Named turns come first, each shown by rows before and after it. Which turns, in which order, take the first row of each pair that follows to the second? Write the first one first, as in the answered first pair.
N (before => after):
[  5   7 -10  27  -8 -11  15   3 -12  -6  -2  23   9] => [  2  -1 -25  19  -3 -11  11   0 -14 -14 -10  20   6]
[ -2  26  44   9   0   8  21   4  24  39  16  -6 -11] => [ 21  22  20   5 -20 -10  21   5  12  38  35  20   5]
[15 -1 -1 -4 -1 -4 14 11  3 22 25  6  5] => [ 18  -8 -19  -9  -5 -10   9  11  -5   8  19  15   7]
[ 11   6 -22  -2   3 -19 -13  23  -8  -4   9 -19   6] => [  1   3 -11  -3  10 -10 -14  19  -3  -2   2 -25   5]
Z (before => after):
[ 10  18  25 -11 -32  11  59 -11  30   8 -15  20 -42] => [  0  16  13  -7 -13  15  46 -19  27 -17 -39   6 -44]
[ -5  -7  -5  -7  21  16  -9 -13 -10 -13 -32 -19 -24] => [ 14 -14   2 -38   3   4 -16  -4  -7  11  -7 -25 -17]
[-15  32  23  26 -23   4  25  16   3  36  28  22  18] => [-51  32   8  50   0  20  21   0   3  -4 -16  12   6]
Q (before => after):
[  0  -4  16  -2  -7  14   2   1   4  19   1 -14  -4] => [  8  -7 -16 -11 -11   4 -15  -3  -8   5   1   1   3]
[ 12  25  52   9 -21   5  46  25  38  63  31  10  -9] => [ 56  -7 -22 -54 -36 -26 -15  17  -1  36  40  23  16]
[  4  12 -52  15  -9 -27  15   3   7 -24   6  39  29] => [-27  27  37  22  -2  -1  39  18  39  24  16  -1   3]
[-19  -4   3 -39 -12  14 -14  17   4  17   2 -39 -15] => [ -6  -5 -56   1  -5   4  -7  -4 -15 -21  -8   7  13]
L (before => after):
[ -6  -6  18 -50  30   7 -51  -1  41 -27 -25 -77 -17] => [-31   9  -2  -4  44   9 -30 -15  40 -56 -54 -54 -13]
[ -4  -6 -19  10 -17   1  13   6  -8  -5  18   4  13] => [ -4  -9 -15   6 -22   0   2   9  -7  -6  22   1   7]
[  8   6 -11 -54 -17 -24 -12  22  -9   3  51 -10   5] => [ -6   3 -31 -52   0 -22 -28   8 -20 -25  27 -17  -7]
S (before => after):
[ 42 -23 -13 -62 -24 -27 -30  25  -9  25  26   4  13] => [ 11 -23  19 -73  -8  -7 -35  17   5  17   5 -40  -8]
[ -4  -8  26 -22  -2   4  -5  20  14  23  16  -7  -8] => [-17   3  30  -7   5  10  -4  12  18  17  -3 -16 -15]
[ 1 16 21 -3  6 12 19  4 -6 15 15 -2  6] => [ 4 15 24 -6  6 10 19  4 -4 13 14 -2  5]
[ 48 -15 -46  -8 -22 -34 -10   2 -32  10  25  48  34] => [ 46 -25 -18 -50 -24 -23 -31  13 -27  26  32   9  21]
Pairs:
Each pair is 2 to 3 turns apart.
[ 43 -29 -70  -7  -9 -27 -32  13  -5 -64  20  -2  14] => [-13  -6  54  -6  18  17  -6  27  42 -18   3 -79 -33]	Q then Q then S
[ 25  -9 -44 -35  -2 -15 -16   1 -35 -25 -15  31   3] => [ -9   8  57 -37   8  18  16  19  -3  23 -13 -25 -34]	S then Q then Q
[ 22 -17 -68 -34 -19 -44 -52   0 -32 -13  10  55  27] => [-14 -23 -29 -76   7 -11 -88   0 -19 -15 -21 -19  -4]	S then N
[-20  38  33  24   9 -15  68  12  33  26  -7 -32 -20] => [ 34   0 -53 -56 -13 -56 -10   8  -9   3  13 -20   9]	L then Q
[ -5   9  -3  96  -9 -11  70  -9  -5 -12  10  66  47] => [ 32 -46 -74 -35 -19 -40 -39  -7 -45 -38  16  25  51]	Q then Q then L
[ 44 -21 -33 -17 -30 -44  -7  14 -10   2  37  32  56] => [-41 -15  13 -30  33  17 -25  -4  21 -32 -46 -63   5]	N then N then N
[-31  28  58  51 -22   9  55  -5  23  27  35 -24 -28] => [  3  25   9  65 -48 -20  61  -5   7  18  56  27   4]	S then N
